(in the rows, 128 means zero)
First come named moves, each a turn or a mirror, each shown by rows before and after it. For each pair of rows after them, which moves, in which order, take the first row to the second? The first pair is done for you.
move torop:
[121 102 138 142 148 132 143 134 128 121 107 128 109 112 132 116 131 151
 125 119 114 107 130 101 128 119 141 115 115 114 125 108 142 138 147 127
 124 116 128 116 114 163 141 142 124 127 123 127 131 128 128 111 123 117
 136 136 120 132 143 121 138 131 112 118 121 126 127 106 138 138 137 121
 131 123 124 140 133 110 124 125 133 121 111 132 130 141 128 148 145 122
 115 138 126 136 148 124 128 125 111 164 131 141 132 143 136 138 138 117
 148 121 126] => [106 108 130 130 133 137 161 140 148 122 123 126 100 127 147 108 136 144
 125 135 122 119 130 119 135 112 126 126 137 128 111 113 137 127 134 106
 127 128 142 130 108 141 140 137 125 134 104 133 137 117 120 100 116 112
 113 142 116 115 128 121 143 125 125 121 138 129 129 112 130 137 142 128
 125 124 130 132 116 112 111 131 134  98 116 127 135 130 142 143 133 108
 116 129 123 131 136 133 119 125 116 148 138 144 134 150 127 145 131 128
 139 109 123]
[139 150 120 163 128 144  98  85  88 153  64 119 127 147 106 125 131 125
 137 105  78  81 126  91 106 114 107 114 106 167 131 132 121 139 149 137
  96 100 121 125  85 129 120 100 130 124 164 134 111 134 159 117 124 157
 152 153 147 114 133 141 123 167  93 180  72 104 135 112 155 122  99 173
 126 164  83 120 173 122 151  84 107 123  99 114 108 139  83 112 146 164
 114 140 145 129 154  88 133 129 119  97 111 107 140  97 165 126 147  92
 142 160 105] => [103 163 101 137  96 153 140 101 132 155  98 113 107 179 136 108 142 109
 135 141  92 108 126 128 120  97  71 136 155 194 100 141 113 114 121  90
 100 127 150 154  71  84 117  89 130 136 120 150 125 109 142  94 112 146
 103 164 143  78  98 144 132 153 122 186 108 109 139 126 137 121 111 190
 110 166  98 102 139 128 122  98 108  70 110 100 116 115 112 103 118 136
 114 121 139 114 132 110 109 131 131  62 131 113 144 113 143 141 129 115
 123 134  98]
[101 100 136 127 134 141 112 138 140 120 137 145 114 127 142 111 129 146
 154 140 128 120 134 123 112 110 111 110 134 130 122 157  95 150 130 125
 138 139 143 139 122 113 131 113  88 117  98 134 103 132 116  94 126  97
 132 141 159  75 138 105 147 109 151 141 148 138 120 135 142 146 125 141
 112 144 142 143 127 148 137 141 141 105 134 132 122 113 111 137 122 121
 126 111 115 118  95 145 119 137 134 121 118 114 133 132 146 115 127 128
 131 122 126] => [118  95 143 140 147 136  94 132 121 121 122 149 124 110 130 120 124 153
 155 124 122 107 134 106 105 117 126 101 115 117 134 153  99 161 143 143
 136 127 129 126 128 131 131 117  87 112 117 127  98 142 124 104 131 100
 153 137 162  92 152 104 143 115 139 139 132 136 118 128 151 146 120 134
 118 142 135 151 144 145 149 134 140 127 130 139 119 124  98 143 134 134
 125 120 119 123 105 136 129 136 128 136 109 113 130 124 155 108 134 117
 139 133 130]
[133 149 146 139 160 108 136 115 145 149 158 125 139  89 112 132 129 116
 142 122 147 152 144 126 137 114 132 127 145 136 111 124 119 147 106 124
 157 116 140 146 117 110 131 104 128 102 130 134 117 142 102 160 128 118
 115 116 102 139  94 148 151 124 105 123 126 146 144 115 121 114 132  89
 134 140 137 132 122 116 124 140 132 142 122 113 124 145 128 124 106 133
 112 141 147 141 154 122 125 143 132 161 125 140 116 159  92 138 136 116
 122 134 112] => [135 149 147 141 161 106 133 115 143 150 156 125 141  86 111 133 128 117
 143 120 147 151 144 124 136 115 132 127 144 133 113 123 119 148 108 125
 158 115 139 143 119 111 131 104 129 101 132 134 115 143 102 162 127 119
 117 114 101 141  96 147 151 125 104 121 126 144 144 114 123 113 131  89
 134 141 138 132 123 116 125 138 132 144 123 114 123 146 128 124 107 133
 113 143 147 143 155 120 127 144 132 162 124 142 116 158  93 138 138 115
 123 134 113]
move Nivu:
[164 123 105  99 143 108 119 168  91 129 121 132  79  93 114  80  98  96
 161 160 175  86 137 166 103 131 100 110 109  94 175 152 107 109 141 109
  85 121 158 126 201 124  81 153  98 127 111  87 146 149 135 116  94 145
 137 176 126 146 145 105 147 135  97 111 136  72 123  81 157 109 144 141
 171 145 138 173 113 100 218 173 138 120 184 115 107 106 163 122 176 145
 144 162 130 185 116 127 101 178 126 158 118  81 116  83 103  78 149 138
  90 162 144] => [163 124 106 101 143 107 120 168  90 129 122 132  79  91 115  81  97  95
 163 160 176  86 136 166 102 131  99 110 111  94 174 153 107 109 139 108
  84 121 159 126 200 123  80 152  97 128 110  88 148 148 134 115  95 146
 138 177 126 145 145 104 148 134  97 113 135  71 123  80 156 109 144 142
 169 144 140 174 113 100 218 174 139 119 184 116 107 106 164 123 175 143
 144 162 128 184 116 127 100 179 127 157 119  80 117  83 104  78 149 138
  88 162 145]
[119 126 124 111 121 125 127 137 142 134  92 119 140 143 152 142 144 124
 122 154 115 117 131 120 120 140 127 142 118 124 106 116 132 124 129 114
 126 125 125 126 138 125 135 132 122 124 135 139 136 135 145 108 120 131
 120 121 138 131 107 143 147 140 134 124 125 127 112 135 133 140 124 146
 145 117 104 102 137 117 155 132 132 112 116 147 138 130 137 129 129 127
 120 126 139 151 122 124 132 107 130 131 126 120 128 124 131 147 149 130
 125 127 128] => [108 122 124 117 118 127 133 131 148 133 104 120 134 147 152 139 143 115
 136 157 123 124 130 130 119 133 116 139 130 130 104 129 135 115 117 105
 127 123 133 132 129 119 130 126 114 124 126 138 144 123 141 104 122 132
 122 126 140 118 101 142 142 135 138 128 131 120 116 137 128 137 130 149
 137 121 105 100 134 115 149 136 140 110 117 146 136 135 144 126 124 121
 119 125 137 144 116 124 124 117 134 120 127 122 131 122 139 147 147 131
 122 131 122]
[160 106 132 146 127 121 134 129 118 122 160 124 130 111 103 117 128 126
 136 113 121 142 137 127 130 135 123 120 145 125 121 148 125 154  99 134
 139 111 121 125 125 128 132 124 127 148 113 130 122 142 102 149 125 130
 113 147 125 134 140 120  97 106 110 124 143 137 148 132 126 100 123 119
 110 120 142 154 116 118 118 131  98 118 135 111 135 119 125 128 119 140
 137 129 106 130 114 130 154 144 143 137 122 139 114 137 118 106 107  97
 115 120 125] => [165 109 132 143 130 121 130 133 115 122 154 121 134 110 103 119 129 131
 127 113 116 139 138 123 129 138 130 122 138 123 123 140 123 158 106 138
 138 112 115 124 130 133 133 126 130 148 118 131 117 147 105 150 123 130
 113 144 123 142 143 119  99 109 107 123 141 140 147 131 129 102 120 116
 114 117 141 155 118 121 120 127  95 118 134 110 137 117 124 131 121 143
 138 129 109 135 117 132 158 138 142 143 120 138 114 137 114 107 107  99
 117 120 127]
[123 117 125 153 119 147 148  71 128 129 168 135 121 179 130 141 117 115
 151 122 145 170 121 181 144 115  84 124 170 154 153 133  97 111 108  74
 143 143 146 138 107  98 121 117  93 128  88 142 146 107  88 151 128 131
 127 133 117  88 101 126 127  94 131 134 171 123 120 125 104 101 133 137
 126 156 147 122 101 130 108 109 122 107 135  76 145 125 146  86 121 100
 148 124 129 120 116 139  90 138 112 109 143 163 132 132 128 132  82 117
  94  90  91] => [175 139 122 123 141 143 118 101  89 137 111 123 151 159 127 160 121 156
  83 112 107 139 133 139 148 157 137 141 109 122 157  64  71 150 175 117
 142 147  93 118 145 132 139 144 132 127 129 154 108 162 110 171 117 123
 124 111 103 142 124 134 153 123 113 112 149 152  97 120 132 122 112 120
 159 129 146 130 121 144 133  84  88 113 127  77 150 104 111 108 149 131
 155 141 144 157 151 143 133  92  97 165 136 151 123 134  90 132  92 117
 114  76 119]
move sus:
[150 146 126 101 107 151 116 152 136 148 105 134 131 140 124 116 137 166
  87 134 142 131 110 120 118 152 140 143 119 121 135 118  93 130 153 140
 142 143 107 136 119 152 165 140 122 141 108 122 104 137 126 117 143 131
  92 109 139 153 149 127 146 102 148 116 163 144 106 111 129 144 136 136
 136 107 136 122 145 112 125 131 100  93 148 112 115  90 129 142 147 136
 133 120 140 145 133 143 162  99 120 170 125 120 137 135 119 143 108 127
 137 103 143] => [124 132 141 120 116 107 111 142 144 142 101 136 127 137 141 153 138 154
  99 132 158 116 117 102 119 154 150 147 121 123 110 156 131 127 125 138
 123 117 108 128 126 156 158 146 114 127 128 126 116 131 160  90 164 149
 112 114 148 148 146 152 143 130 150 119 133 134 112 134 123 141 145 147
 147 119  93 101 155  95 149 156 137 131 133 161  86 134 135 143 146 138
 128 109 150 129 140 122 133 113 106 158 115 120 136 121 143 153 148 148
 149 141 156]
[107 136 179 151 123 109 138 147 101 116 145 126 133 141 153 162 134 125
 129  81 116 131 111 127 126 133 138 136 115 184  85 117 141 175 116 164
 141  89 120 107 122 111 151 121 110 131 180 136 147 156 164 139 163 109
 138 125 101 135 129 184 157 158 126 117 109 170 154 125  99 142 129 127
 116 155 122 143 122 141 117 139 152 149 136 145 133 148 151 171 124 171
 116  77 155 117 118 103 139 118  73 116 130 127 119 153 121 158 125 167
 114 137 139] => [124 145 159 132 112 153 139 158  98 121 146 123 133 147 141 128 135 134
 119  87 103 142 100 143 123 133 128 131 113 179 109  82 105 179 150 164
 156 111 119 114 115 113 163 114 113 144 159 134 133 159 136 155 147  88
 119 121 101 133 137 158 159 140 124 117 135 176 146 101 110 153 120 120
 104 142 160 165 119 159 101 113 118 111 151 107 156 108 145 172 129 169
 118  84 143 132 109 124 167 106  84 128 137 122 120 162 104 148  92 143
 101 108 128]
[158 159 133 112 151 138 165 191  92 169 143 148 100 133 137 116 105 139
  80 122 117 145  99 144 145 146 143 130 146 107 158  80  84 128 141 105
 151 160 115 166 148 137 141 117 144 139 124 149 112 134  83 136 134 107
 110 137  97 118 123  84 123 124  80 115 148 186 147 125 143 122 135 131
 111 116 123 149 100 142  97  75 105 145 136 102 136  61 127 126 106 146
 180 126 127 107 150 139 127 128 123 130 141 145 117 154 128 100 147 123
 127 122 137] => [121 133 135 124 148 105 151 186 116 160 124 152  78 146 161 145 116 122
  99 137 130 117  80 124 136 153 151 125 144 101 136 120 121 130 148  93
 125 132 117 151 152 157 141 126 121 133 133 155 114 125 127  82 164 103
 134 145 127  91 140  90 118 170  85 135 118 171 147 138 158 147 142 162
 115 124  89 135 136 130 143  99 137 169 125 173 103 106 132 137 117 136
 166 116 134  86 136 128 109 149 102 112 125 133 116 131 169 114 201 125
 131 177 150]

Each pair is two moves apart.
[160 136 108 194 145  32 165  97 115 142 141 102 156  96 100 170 133 130
 104 112 121 126 108 165 146 118 109 150 145 169 117 150 102  73  94 146
 163 155 130 112 121 157 207  93 119 130 120 110 149 125 120 193 128 134
 100 152 117 165 121  59 145  77 107 148  84 104 110 122 103 144 161 135
 167 114 149 116  80 165 139 114 185 125 146 144 111 127 201 131 108 120
 169 118 105 138  94 116  71  83 160 127  97 152 131 174 138 153 128 200
 101  87 115] => [143 124 108 200 140  19 157  95 128 137 132 104 145 104 110 182 140 122
 112 121 127 112  96 157 142 122 110 146 144 165 109 166 116  74 102 142
 151 144 130 107 122 167 210  95 108 130 123 113 150 120 141 166 140 129
 110 156 133 151 129  59 143  98 107 159  69  97 107 128 112 157 164 150
 168 115 136 111  98 160 162 123 199 134 142 177  97 145 205 138 114 116
 161 113 108 128  86 113  65  93 153 119  88 144 130 164 157 159 151 197
 103 110 120] | sus, sus
[131 122 130 130 133 120 116 131 133 133 100 126 133 121 139 156 130 139
 112 118 121 115 132 106 129 134 139 132 106 128 124 115 136 133 144 141
 120 116 117 111 146 146 124 143 125 133 150 137 126 140 164 121 138 132
 147 124 135 136 136 132 129 157 127 134 107 129 116 136 130 140 122 139
 142 120 107 113 137 130 150 125 135 144 113 152 115 134 123 132 132 126
 129 135 142 126 139 114 125 117 110 135 124 129 126 115 119 146 143 143
 144 149 130] => [138 136 129 132 126 148 142 121 132 139 139 127 137 122 122 123 121 134
 127 111 126 152 140 141 135 110 110 128 136 147 139 115 118 113 109 131
 143 137 140 133 124 113 117 126 127 140 123 127 141 123 117 157 120 137
 128 128 118 133 113 122 121 106 133 126 141 130 128 126 107 110 126 121
 123 126 136 121 100 134 100 117 123 120 125  95 140 107 135 114 112 118
 136 139 129 127 138 122 121 121 132 126 141 146 132 132 103 136  94 141
 131 112 107] | Nivu, sus
[121 110 120 126 133 144 111 124 147 143 106 121 153 146 110 118 132 124
 135 114 120 134 143 131 120 118 131 123 123 141 131  95 118 135 130 125
 152 120 121 124 131 107 161 133 130 151 122 107 129 117 127 143 112 133
 115 129 148 143 128 121 133 104 129 110 119 108 124 111 125 117 121 130
 123 115 137 131 138 126 148 114 107 118 106  96 160 136 125 126 160 134
 115 132 124 168 117 147 139 119 154 119 117 115 137 120 138 129 109 112
 120 125 116] => [101 101 126 134 133 120 109 121 158 138 104 123 145 151 122 137 134 116
 145 118 130 124 141 123 119 118 133 127 127 144 115 118 140 132 117 118
 140 106 123 121 135 109 157 136 125 144 129 112 135 111 149 121 124 139
 124 134 156 134 127 132 132 122 132 116 104 102 125 125 123 120 126 141
 126 120 115 117 147 117 164 131 127 134  98 129 141 161 130 127 158 130
 111 124 129 154 115 136 122 130 145 107 111 114 138 111 155 137 133 122
 124 148 124] | torop, sus
[117 115 111 127 105 117 145 133 121 122 141 123 157 126  59 119 139 126
 144  94 122 152 147 119 131 127 107  86  95 135 147 165 129 117 150 108
 128 139 121 100 150 142 120 145 110 126 119 131  92 156 139 167 124  92
 173 105 108 106 163 102 149 132 116 139 119 107 134 146 147 113 119 121
 142 120 122 160 158  97 134 134 109 175 128 153 169 117  89 141 153 137
 181 149 137 136 138 110 163 141 101 147 138 105 143  98 162 107 119 124
 127 155 133] => [ 93 116 105 121  88 121 168 132 147 122 166 121 142 143  72 109 143 113
 156 110 134 168 144 144 134 111  83  91 126 152 134 182 131 100 125  82
 129 148 142 115 136 117 114 134 103 131  93 136 105 136 128 151 120  89
 154 111 110  80 144 102 148 123 132 145 138 104 139 152 134 109 127 129
 129 126 128 151 140  98 117 145 115 153 135 146 170 111 110 132 136 120
 180 139 133 123 123 118 147 152 110 123 149 108 145 106 162 113 109 133
 116 146 124] | Nivu, torop
[136 145 109 124  74 108 159 110 139 129 140  86 146 132  96 132 104 121
 138 134 184 110 184 162 136  85  88 146 140 185 122 112  88 102  87 113
 146 146 143  84 125  86 133 153 115 125 131 138 202 117 136 112 120 108
 143 151 127 106 126  89 140 103 130 168 107 145  95 130 113 149 137  99
 103 163 145  82 135 119 133 167 105 101 104 116  87 120 119 117  80 119
 129 140 152 138 104 111  74 153 125  99 113 131  68 106 129 163 122 191
  84  98  89] => [167 130 116 140  93 116 119 102 104 127 104  92 158 109  71 137  97 135
 139 110 167  83 173 129 118 102 116 120  94 156 156  95  86 128 136 150
 142 128 117  56 135 131 142 162 109 118 162 123 182 138 150 125 132 103
 185 141 140 128 166  73 133 118 106 171  82 141  87 107 139 164 123  91
 112 155 143 107 175 121 166 147  95 132  99 127  86 133  90 129 111 140
 126 158 155 154 111 100 105 150 116 132  92 123  65  90 150 145 134 158
  97 119  94] | sus, torop
[145 138 127 133 155 143 122 100 112 138 118 115 136 112 109 115  88 125
 163  97 113 102 135 118 102 128 134 108 104 111 155 112 150 143 147 156
 153 122 124 127 130 173 116 122 154 128 157 134  93 124 142 175 109 135
 131 119 147 144 138 112 127 103 108 109 132 117 140 101 115 100 123  86
 122 121 149 136 149 141 103  95 111 125 115 107 164 120 109 162 142 162
 117 145 117 146 126 139 161 102 138 157 151 133 120 144 133 105  71 101
 113 117 125] => [140 139 141 146 166 115 125  93 108 138 122 116 142 104 114 135  84 121
 165  87 120 101 148 110 108 126 140 114 106 117 141 131 171 139 117 159
 149 111 124 127 134 165 106 124 158 119 171 133 103 124 154 175 112 153
 139 121 140 153 129 134 125 105 107 101 119 117 146 117 102  84 129  80
 131 128 127 122 143 129 103 111 130 150 104 119 152 138 113 157 137 168
 121 142 124 140 138 126 143 104 132 154 149 141 120 141 136 111  83 121
 120 128 131] | sus, sus
[119 122 132 116 137 108 110 155  98 132 131 144 123 122 129 136 117 141
  98 107 126 117 121 117 128 144 145 125  90 130  99 123 111 119 125 129
 132 130 128 123 153 122 117 140 149 125 162 136 138 159 120 131 117 115
 100 131 111 106 148 133 145 125 106  99 118 143 140 166 114 129 127 130
 139 113  87 143 114 143 119 111 123 157 133 125 117 108 108 121 135 130
 142 121 119 139 136 101 136 149 139 151 119 126 130 171 127 118 145 141
 149 117 104] => [111 116 131 117 135 105 107 154 105 130 126 144 117 124 134 139 121 139
 101 112 129 111 115 113 124 146 144 123  91 131  94 131 114 119 129 126
 128 124 128 119 152 128 117 142 144 124 162 137 137 157 129 118 124 111
 104 134 118 100 154 131 144 136 107 104 112 141 137 168 119 136 127 137
 138 116  81 141 122 143 129 115 128 159 131 137 113 118 109 124 137 126
 138 119 120 134 130 100 133 153 136 147 115 122 129 167 136 121 154 139
 148 128 106] | sus, sus
[101 122 126 105 162 131 147 110  95 102 131 109  95 102 110 104 138 152
  90 153 130 128  93 166 140 126 151 149 175 151 149 128 101  95 136 134
 150 193 144 106 146 119 153 120 154 130 134 162  59 107 187  60 152 123
  85 125 112  88 168 128 134 135 172 152 122  65 135 149 120 152 129 145
 121 117 142 170 104 135 112  75 143  55 173 132  81  95 160 150 125 140
 117 105 105  94  86 108 129  94 150 131 106 150 105 146 187 102 130  99
 122 165  85] => [119 133 145 113 188  94 144 108  73 104 122 106 118  83 110 133 131 161
  67 134 129 121 124 144 152 136 178 165 161 150 133 125 118 101 111 154
 147 183 128 100 164 116 143 133 178 116 170 165  63 127 205  80 151 151
  91 118  89 127 156 161 142 140 166 131 100  77 139 170 104 129 129 127
 146 118 112 152  92 121 112  88 155  95 156 139  71 111 153 149 122 160
 126 107 118 101 120  89 119  82 139 147 106 158 101 146 174 108 143 129
 140 166 100] | sus, Nivu
[109 152 129 185 101 153 130 136 185 202 181 151 111 143 123 127 159 123
 118 122 151 117 113  74 147 157 121 157 108 163  90 113 165  84 102 164
 147  82 136 118  82  90 110  97  96  97 117 109 167 170 138 145 132 152
 144 140 169  83 118  68 115 140 106 108 187 152 194 157 131 157 117  84
  92 191 139 158 126 123 114 111  93  68 151  98 155 125 121 135 182 111
 154 109 110  77 134  74 137 114  91 143 132 154 137 200 146 135 128 146
 112  68 167] => [114 144 133 196 109 145 114 132 175 199 166 154 112 135 119 135 158 125
 121 117 148 101 106  58 139 165 133 147  90 151  97 117 174  93 118 176
 140  67 126 106  89 110 113 101  91  91 133 104 161 176 152 140 143 151
 166 138 179  88 135  67 110 156  97 112 170 146 192 154 142 166 116  87
  98 192 127 162 148 119 135 110  98  88 145 117 148 140 112 141 196 118
 149 112 112  78 136  67 143 118  84 150 119 149 135 191 162 131 145 135
 119  88 171] | sus, torop
[126 126 122 135 138 128 121 136 133 106 144 107 116 113 129 116 129 128
 125 124 138 114 129 108 105 132 135 145 120 132 124 122 134 140 127 133
 133 121 122 116 127 128 130 140 133 124 142 124 113 131 127 128 121 134
 129 128 122 134 135 146 123 124 120 120 137 138 148 127 126 128 120 119
 135 149  92 119 137 123 143 139 133 146 125 116 123 141 102 139 113 121
 120 123 133 108 133 129 126 121 139 143 137 134 108 132 146 124 152 141
 137 127 139] => [116 123 123 136 135 128 127 133 140 106 153 108 112 118 131 113 131 122
 133 128 144 121 127 116 105 127 127 143 130 137 122 130 136 134 118 124
 133 121 129 120 120 120 129 134 127 126 133 123 119 124 124 123 122 133
 128 131 123 125 130 147 123 122 124 124 140 135 150 128 121 127 125 122
 131 151  93 116 131 122 138 142 137 143 128 115 123 142 108 134 108 116
 119 120 131 103 128 130 118 127 141 134 138 135 110 133 147 125 151 143
 133 129 135] | Nivu, torop
[150 142 107 143 120 132 160 108 153 106 158 178 126 108 109 146 133 144
 113 162 144 105 108  67  87 185 155 112 176 113 110  97 176 161 125 131
  70 119 131 118 124  99 139 142 135 138  93 166 132 116 104 108 133 161
 101 110 110  92  91  75 150 132 165 137 105 159 142 139 173 191 110 120
 141 132 119 149 144 141 128 112 105  69 141 178 121 175  84 194 129 120
 108 111 155 109 133 119 136 134 138 127 145 142 154  91 118 149 147 117
 128 132 100] => [143 138 109 148 119 132 161 102 154 106 163 179 124 108 106 146 132 139
 123 160 148 106 107  69  83 180 149 107 182 114 112 109 181 158 118 128
  70 116 135 118 118  99 136 139 128 137  90 164 134 108 103 108 136 163
 105 114 112  88  91  74 145 129 166 140 106 155 144 138 171 188 113 122
 137 136 119 147 145 138 127 115 110  72 141 179 120 181  86 193 128 118
 107 113 154 104 131 117 131 141 140 123 144 144 155  88 126 148 147 115
 127 136  97] | torop, Nivu
[140 100 149 133 117 106 122 114 118 133 111 116 123 106 134 144 118 146
 126 112 125 134 136 115 147 139 140 138 153 141 147 133 134 146 121 131
 121 108 107 140 159 136 106 158 135 110 150 126 144 164 134 121 138 131
 133 135 120 103 142 127 125 153 116 129 110 109 139 128 138 129 139 132
 118 105  99 112 142 131 143 124 146 153 112 159 113 168 145 142 145 121
 114 145 133 117  98 114 136 108 123 139  96 128 102 118 116 129 146 104
 124 152 129] => [152 118 143 117 111 130 143 122 117 140 130 112 131 109 129 120 115 151
 113 114 119 158 146 137 158 130 124 145 169 153 153 112 108 139 111 124
 139 133 115 157 151 111 105 151 148 118 132 129 145 162 102 147 116 130
 104 133 101 109 125 124 131 122 123 119 139 120 140 122 125 115 138 120
 111 101 124 116 111 141 108 112 124 124 122 113 136 133 149 134 131 119
 123 146 127 124 102 128 144  97 138 140 113 134 104 135  87 125 109 107
 115 112 120] | sus, torop
[131 108 139 160 122 142 101  89 135 125 135 148 125 115 100 129  97 106
 194 108 133 131 115 123 112 118 114 101 127 130 174 171 122 117 121 127
 124 114 130 135 114 141 115 109 103 115 129 103 137 105 115 136 141 130
 170 124 126 118 138 109 113 128 136 139 110 118 131 122 134 122 135 124
 121 138 127 147 141 129 131 138 128 156 123 133 108 151 132 122 147 139
 121 130 129 123 113 118 128 135 136 123 119 130 139 111 157 122 137 115
 133 144 124] => [136 109 130 156 117 156 102  91 136 126 134 149 124 117  96 118  99 108
 191 112 128 132 110 126 109 118 109  97 125 128 182 159 110 119 135 127
 127 121 129 137 112 141 118 107 103 121 122 101 135 105 108 138 137 121
 165 123 127 115 143  99 114 124 134 141 119 120 127 114 141 129 133 124
 117 133 141 154 142 134 127 129 118 142 128 121 117 139 129 120 148 138
 121 134 124 128 106 125 137 132 139 127 120 128 139 114 152 118 125 107
 127 137 121] | sus, sus
